Each named turn below is shown by a few rows before and after it. Which turns, in which order, take the first row of each later pair to the second? The first pair is answered.
turn Porof:
[ 10 -17 -27  21  11   6  10   5 -15  16  16  -3  -6  -5 -20  13 -11  22
   3 -23  15 -20  15  18]  ->  [  9 -20 -25  26  21  10   3   5 -12  19  15  -3  -7   0 -27  10  -5  11
   8 -31  13  -8   8  15]
[-22  12  -9  -8   2 -38   4  16 -28 -26 -13   0  30  12  31 -22  45  -8
   1   0  14  22 -16 -17]  ->  [-25  21 -21 -15  -7 -35 -10   4 -24 -26 -18   7  20  12   9 -18  47 -17
  10  -5 -13  24 -14 -28]
[ 20  32 -21 -44   8   4 -15  13   9  48  61  -7 -37  25 -28  20 -28  28
  -8 -28  39   6 -18  41]  ->  [ 19  24 -28 -36  31  -2 -25  21  16  53  53  -9 -29  34 -33  14 -22  10
  10 -27  43  27 -14  45]
[ -7  -1  -8 -10  29   9  -1  16  30  11   8  -5   4   3 -18   2  -7 -13
  30  -4  19 -11  20  19]  ->  [-15   4 -21 -20  17  14 -14  -3  26   5   1   5 -12   5 -35  -1 -10  -5
  29  -2  -8 -18  21   5]
turn Guku:
[ 34  47 -23  -8  -4  16   1 -38  25 -16  16 -14 -62  -8 -68  14  36   3
   3  12 -21 -30   3 -13]  ->  [ 30  37 -31  11  22  10   0 -20  46 -23 -14 -14 -26 -12 -53   6  53 -37
  24  -3 -44  14   5 -23]
[ -5  17  -8  -7  -7  -1 -24 -29  24  26   9   6  -6   5 -23  20   3 -18
  11  10   0  31 -15 -18]  ->  [  0  15  -3   0   3  -4 -15 -10  22  25   3   1   6   6  -9   9  11 -28
  17   5   8  42 -11 -14]
[-19 -51 -30   7 -35 -16   7 -12   2  -9 -25  24 -22   9 -20  32  23  21
 -12   8 -12  -7   2  -2]  ->  [-20 -55 -36  16 -22 -23  12   2  11 -14 -40  22   2   8 -12  26  31   5
  -1   1  -9  13   4   1]
turn Terol:
[-31  21  39 -57  -2  16  -8 -18  11 -34 -48   8  31 -32  34 -57   8   7
 -28  -5 -33  28   1  -8]  ->  [-22  21  55 -53   4   8  11  10  -4 -28 -16 -12  38 -31  49 -50   3  14
 -36   0  14  14   5  23]
[  3 -10  16 -17  -7  14  -5  16  -3   9  27 -11  10  17   5   8   3  16
  -7  -7  20 -11   1  20]  ->  [ -1 -14  -1 -14  11   7 -21  15  16  11   1   0   6  15 -12   9  13  -1
  18 -23  -3   9   4  15]
[ 11 -31  33  14  34 -20  19  21  -1  -4 -16 -18  36   3  33  -3   2 -13
  -9   1  51  13  -5  10]  ->  [ -5 -21  -5   7  24 -13 -14  -6  20 -18 -57   5  24  -3  -4  -4  15 -32
  19 -12 -18  40  -6 -25]

Each pair is 2 to 3 turns apart.
[-15  24  -2 -19 -32   3 -11 -38 -24  -6  -2   9 -26 -14  -9   2 -10  18
 -27  21 -38 -27  -6 -23]  ->  [ -4  10  25  -1 -27  -7  18 -12 -36 -10   4  -5   6  -8  31 -10 -16  14
 -38  26  -4 -31 -14  -4]  Guku, Terol
[  3  -3   1   8  32  -6 -13   2  25  27  16  -5 -21   9 -32   6  13  -7
  15 -24  21  11   4  10]  ->  [  4   2  16   3  13  -6   5   6   1  20  44  -8 -21   6 -12   4  -2  13
 -14   0  35 -22   1  21]  Porof, Terol, Porof
[  9 -11  30  15  38   8  12  -9  16  -2 -22 -31   7   2   7  11  24 -29
  28   5  29  18   7  12]  ->  [  9   7  33  -9  -5  18  10 -29  -5   1  19 -24 -41  -8 -20  17   8  18
  -3  21  24 -20  12   9]  Guku, Guku
[ -3  32  16 -32 -48   8  10 -40 -38 -21  16   3 -21 -19  19  -3  -9  50
 -34  31 -20 -43   7  -8]  ->  [-10  -1  -5   0  12  -1  -6 -10   0 -41 -65   7  40 -28  30 -14  20 -25
  11  15 -53  39   2 -25]  Guku, Guku
[ 21 -20 -31  53  22  -2 -40   5  38  50  21  -8  -8  13 -40   5 -21  -9
  19   2  52 -25  33  28]  ->  [ 19 -21 -12  41 -21   0 -17 -15   9  31  47 -17 -16   7 -19  -3 -31  27
 -15  32  53 -62  25  38]  Porof, Terol, Porof
